In the data rows, zero lies at 4.5, halfway between 4 and 5.
Some points:
[4 4 6 2 4 4 5 5 5 6 5 6 5 2 4 4 4 5 3 3 4 8 5 2 6 1 6 3 3 1 3 2 1 2 1 1 4 3 2 3 2 7 6 4 4 6 7 6 7 4 5 5 4 4 6 3 3 3 6 4 3 5 4 6]
[4 2 4 5 5 5 6 3 3 6 3 4 4 3 6 1 8 2 2 1 3 5 3 3 2 3 3 6 5 4 5 4 1 4 6 6 6 5 9 6 1 4 4 5 3 5 4 3 3 3 2 5 4 3 3 4 5 3 3 4 8 7 4 5]
[3 4 3 5 4 3 2 4 1 2 7 4 4 5 4 4 4 6 5 8 6 6 7 3 3 4 6 7 5 1 5 5 3 7 3 7 2 4 6 3 5 5 2 6 5 4 6 4 3 5 4 5 3 7 2 6 5 1 3 7 2 4 5 3]
[4 6 6 7 6 6 5 5 5 3 7 5 6 5 7 3 4 7 5 5 2 2 4 4 2 1 3 4 4 4 5 6 5 3 3 6 4 5 6 4 1 3 3 2 4 4 3 3 7 6 5 3 5 4 7 4 5 7 2 3 1 7 7 6]
[6 3 5 6 4 5 6 5 5 7 6 5 6 2 4 6 3 7 9 2 5 4 3 4 4 7 6 6 7 7 3 5 4 2 6 6 6 5 6 4 6 3 2 5 4 9 6 3 5 6 3 7 6 7 5 4 3 3 3 3 2 2 1 4]
[5 5 6 5 4 7 4 5 5 3 5 4 7 5 6 4 7 6 6 7 4 7 5 3 5 6 4 4 5 7 2 5 7 8 2 5 8 7 6 4 3 9 7 4 3 4 3 7 6 1 4 4 2 6 3 4 3 5 2 4 6 3 3 5]
[6 5 5 4 4 3 2 7 4 5 6 6 5 6 6 7 6 3 4 4 6 4 4 5 6 5 7 4 9 7 9 4 3 4 4 4 6 1 6 5 3 4 7 5 6 7 6 5 4 3 3 1 5 4 5 5 5 6 2 8 3 4 5 4]
[8 9 4 7 2 5 4 4 3 3 4 4 5 5 2 7 5 3 5 4 5 4 7 7 5 6 4 6 4 6 5 6 1 3 4 4 2 5 2 0 4 5 7 3 2 3 5 5 6 6 3 4 6 6 4 5 6 3 3 2 7 5 5 7]
[1 5 2 7 5 6 3 2 7 2 5 7 6 4 4 6 5 6 5 3 2 2 5 4 5 3 6 5 5 4 4 5 4 4 6 4 3 7 3 5 5 4 5 8 9 7 4 6 2 4 4 1 4 2 4 3 2 5 7 4 6 3 3 6]
[3 4 3 3 5 6 5 5 5 7 3 4 4 4 3 2 4 7 4 4 8 3 8 8 7 6 4 8 7 3 5 5 8 2 4 3 2 3 6 5 1 5 4 6 5 2 5 6 6 4 5 5 5 3 5 4 5 4 2 3 4 2 2 4]
[3 5 1 3 2 4 6 3 7 4 4 5 3 6 6 6 7 3 4 6 5 6 6 4 5 2 3 1 2 5 7 7 6 2 4 7 7 5 5 6 7 2 5 7 2 5 7 6 6 5 7 3 7 4 4 8 4 2 3 3 3 5 2 3]
[5 3 5 4 4 6 5 5 3 3 3 6 2 4 2 5 2 3 6 4 2 2 1 6 4 4 2 5 4 2 3 5 7 3 3 4 8 3 6 2 7 5 6 6 3 4 3 3 4 4 6 1 4 4 2 1 5 2 5 6 3 5 6 5]
[2 6 6 2 6 4 8 7 3 6 6 6 6 2 8 5 6 4 5 5 7 4 5 5 8 5 6 5 4 4 3 5 4 6 4 6 6 4 2 5 8 3 4 4 4 4 3 4 2 6 3 3 4 4 4 3 8 5 5 0 5 4 7 4]
[6 1 5 2 3 2 4 2 4 3 3 4 7 5 2 7 7 6 3 5 6 5 2 2 4 3 2 3 4 7 5 4 6 6 3 6 4 5 3 4 3 5 4 3 7 1 4 1 2 5 2 5 7 2 6 4 3 2 4 3 4 2 4 3]
[3 6 1 4 2 2 5 6 4 7 5 3 6 6 4 4 5 4 8 6 3 4 5 7 3 2 3 2 5 5 3 5 4 3 5 1 4 5 5 7 6 6 3 2 5 3 6 2 3 0 4 6 3 5 2 3 3 6 5 5 5 4 6 3]
[4 6 7 5 4 4 4 3 6 1 5 6 3 4 6 6 6 6 4 6 4 5 4 4 2 5 3 5 3 4 1 1 5 3 9 1 6 1 4 5 3 2 3 2 4 3 6 7 3 6 6 7 8 6 3 4 5 5 4 6 6 3 4 4]
[3 4 5 4 3 6 5 6 3 3 5 2 5 5 3 2 6 3 3 4 3 1 3 6 3 5 6 3 6 4 5 3 3 8 2 6 5 4 2 6 5 5 4 6 7 5 5 4 9 6 9 7 8 7 3 3 6 6 6 4 7 4 3 6]
[4 6 3 7 9 4 5 3 6 8 4 5 4 5 4 9 5 7 3 4 6 6 2 6 3 5 3 6 3 5 3 6 5 6 2 6 5 2 6 2 4 4 5 5 6 4 7 3 5 2 6 6 4 7 6 6 6 6 7 6 7 8 4 4]
[6 6 7 4 8 4 6 4 5 5 1 3 7 6 4 2 5 5 8 3 8 6 3 5 4 5 4 0 3 2 7 3 4 6 7 5 2 5 4 2 5 3 5 5 3 4 3 6 2 5 7 3 3 5 4 4 4 6 3 6 4 4 3 6]
[5 2 1 2 3 3 4 3 6 4 7 6 3 5 6 5 5 6 5 4 7 1 5 2 2 7 5 5 4 1 4 6 3 5 8 4 6 5 3 6 7 7 7 5 4 4 1 4 7 4 5 5 4 6 7 4 5 6 4 6 5 5 5 6]
[7 4 5 5 5 5 6 7 6 7 4 4 4 7 5 7 3 7 3 7 3 4 7 5 6 4 6 1 5 5 4 1 4 2 5 5 6 7 6 4 4 5 1 6 4 4 1 5 4 8 3 6 4 4 4 5 4 2 6 7 7 6 7 8]
[4 5 5 2 5 2 1 3 2 4 2 5 4 2 6 6 2 4 4 5 3 6 4 7 8 2 5 5 6 7 5 6 5 6 9 6 5 5 4 5 3 5 3 4 4 3 4 5 7 6 5 5 2 7 5 5 2 5 5 3 4 5 2 6]
[8 3 5 4 5 5 5 8 5 5 5 3 4 3 7 3 2 3 3 3 4 3 5 3 4 4 4 6 1 5 3 6 5 2 5 7 3 6 4 5 4 6 5 2 7 3 5 6 3 4 4 1 7 6 2 7 3 6 8 6 4 5 3 4]
[8 6 3 4 6 7 4 3 7 5 3 1 3 2 5 2 2 5 2 6 1 4 4 1 4 6 5 3 6 7 5 6 4 5 3 2 4 3 1 5 5 0 5 7 4 4 4 5 2 2 4 6 3 5 5 4 7 3 4 4 3 4 4 4]
[2 5 5 5 3 6 2 6 3 7 3 5 5 4 3 6 1 2 5 4 4 4 4 2 3 3 0 3 3 5 2 2 5 6 4 6 2 5 6 8 8 5 8 4 6 6 5 7 5 7 3 6 4 2 6 6 6 6 2 4 4 4 5 5]
[7 3 3 6 5 7 4 5 6 4 7 5 2 6 5 4 7 3 3 5 3 9 3 8 6 8 6 5 3 4 4 3 4 5 7 5 3 5 6 5 6 5 6 4 7 4 3 3 5 6 7 6 3 2 4 4 4 4 4 2 2 2 5 2]
[6 7 5 8 3 5 4 5 4 3 4 3 3 2 1 3 4 2 3 5 8 4 3 3 5 2 9 4 3 4 4 4 6 4 5 3 5 5 7 4 5 5 3 6 2 3 3 4 3 3 4 5 5 4 8 7 4 8 6 4 5 4 5 3]
[6 4 7 3 5 9 3 3 2 7 5 5 5 8 5 5 7 4 7 5 3 5 6 3 6 4 3 6 3 3 6 5 7 5 5 3 3 5 2 6 3 3 2 5 1 7 4 3 5 3 5 6 5 4 7 6 4 5 9 6 6 4 6 4]
[3 3 5 6 3 4 7 5 5 3 2 5 6 4 4 4 1 4 6 8 6 8 8 5 3 5 6 6 6 7 7 5 5 5 7 5 6 4 3 6 3 6 8 2 5 7 4 2 3 5 7 5 5 2 5 3 6 4 7 5 5 8 4 4]
[4 5 4 5 6 2 7 3 8 3 7 6 4 3 3 1 3 0 5 3 2 5 4 5 6 7 2 4 6 5 5 5 7 4 2 4 4 4 3 4 6 6 2 3 5 6 4 4 5 6 3 4 4 5 7 8 4 4 2 8 8 4 5 3]
[1 3 6 5 5 1 2 4 4 5 3 1 2 5 3 4 5 7 4 3 4 4 5 6 4 9 6 5 3 5 6 5 6 6 4 3 6 8 5 5 4 2 5 2 3 5 6 7 6 5 2 3 6 4 4 2 2 4 5 4 3 5 7 4]
These points spread out most along one direction. Take the direction at right angles to it along which they spread out most. Go by this last direction. For each point below, how far along it does it lie, from 0 to 99? The average is 50, and the first point in the table lies past the average. One standard deviation of the points above along it is 16.
[4 4 6 2 4 4 5 5 5 6 5 6 5 2 4 4 4 5 3 3 4 8 5 2 6 1 6 3 3 1 3 2 1 2 1 1 4 3 2 3 2 7 6 4 4 6 7 6 7 4 5 5 4 4 6 3 3 3 6 4 3 5 4 6] ~ 62
[5 2 1 2 3 3 4 3 6 4 7 6 3 5 6 5 5 6 5 4 7 1 5 2 2 7 5 5 4 1 4 6 3 5 8 4 6 5 3 6 7 7 7 5 4 4 1 4 7 4 5 5 4 6 7 4 5 6 4 6 5 5 5 6] ~ 27
[5 3 5 4 4 6 5 5 3 3 3 6 2 4 2 5 2 3 6 4 2 2 1 6 4 4 2 5 4 2 3 5 7 3 3 4 8 3 6 2 7 5 6 6 3 4 3 3 4 4 6 1 4 4 2 1 5 2 5 6 3 5 6 5] ~ 28
[8 9 4 7 2 5 4 4 3 3 4 4 5 5 2 7 5 3 5 4 5 4 7 7 5 6 4 6 4 6 5 6 1 3 4 4 2 5 2 0 4 5 7 3 2 3 5 5 6 6 3 4 6 6 4 5 6 3 3 2 7 5 5 7] ~ 77
[6 5 5 4 4 3 2 7 4 5 6 6 5 6 6 7 6 3 4 4 6 4 4 5 6 5 7 4 9 7 9 4 3 4 4 4 6 1 6 5 3 4 7 5 6 7 6 5 4 3 3 1 5 4 5 5 5 6 2 8 3 4 5 4] ~ 47
[4 6 6 7 6 6 5 5 5 3 7 5 6 5 7 3 4 7 5 5 2 2 4 4 2 1 3 4 4 4 5 6 5 3 3 6 4 5 6 4 1 3 3 2 4 4 3 3 7 6 5 3 5 4 7 4 5 7 2 3 1 7 7 6] ~ 54
[3 4 5 4 3 6 5 6 3 3 5 2 5 5 3 2 6 3 3 4 3 1 3 6 3 5 6 3 6 4 5 3 3 8 2 6 5 4 2 6 5 5 4 6 7 5 5 4 9 6 9 7 8 7 3 3 6 6 6 4 7 4 3 6] ~ 36
[6 4 7 3 5 9 3 3 2 7 5 5 5 8 5 5 7 4 7 5 3 5 6 3 6 4 3 6 3 3 6 5 7 5 5 3 3 5 2 6 3 3 2 5 1 7 4 3 5 3 5 6 5 4 7 6 4 5 9 6 6 4 6 4] ~ 75
[4 5 4 5 6 2 7 3 8 3 7 6 4 3 3 1 3 0 5 3 2 5 4 5 6 7 2 4 6 5 5 5 7 4 2 4 4 4 3 4 6 6 2 3 5 6 4 4 5 6 3 4 4 5 7 8 4 4 2 8 8 4 5 3] ~ 33
[3 5 1 3 2 4 6 3 7 4 4 5 3 6 6 6 7 3 4 6 5 6 6 4 5 2 3 1 2 5 7 7 6 2 4 7 7 5 5 6 7 2 5 7 2 5 7 6 6 5 7 3 7 4 4 8 4 2 3 3 3 5 2 3] ~ 29
[4 6 3 7 9 4 5 3 6 8 4 5 4 5 4 9 5 7 3 4 6 6 2 6 3 5 3 6 3 5 3 6 5 6 2 6 5 2 6 2 4 4 5 5 6 4 7 3 5 2 6 6 4 7 6 6 6 6 7 6 7 8 4 4] ~ 66
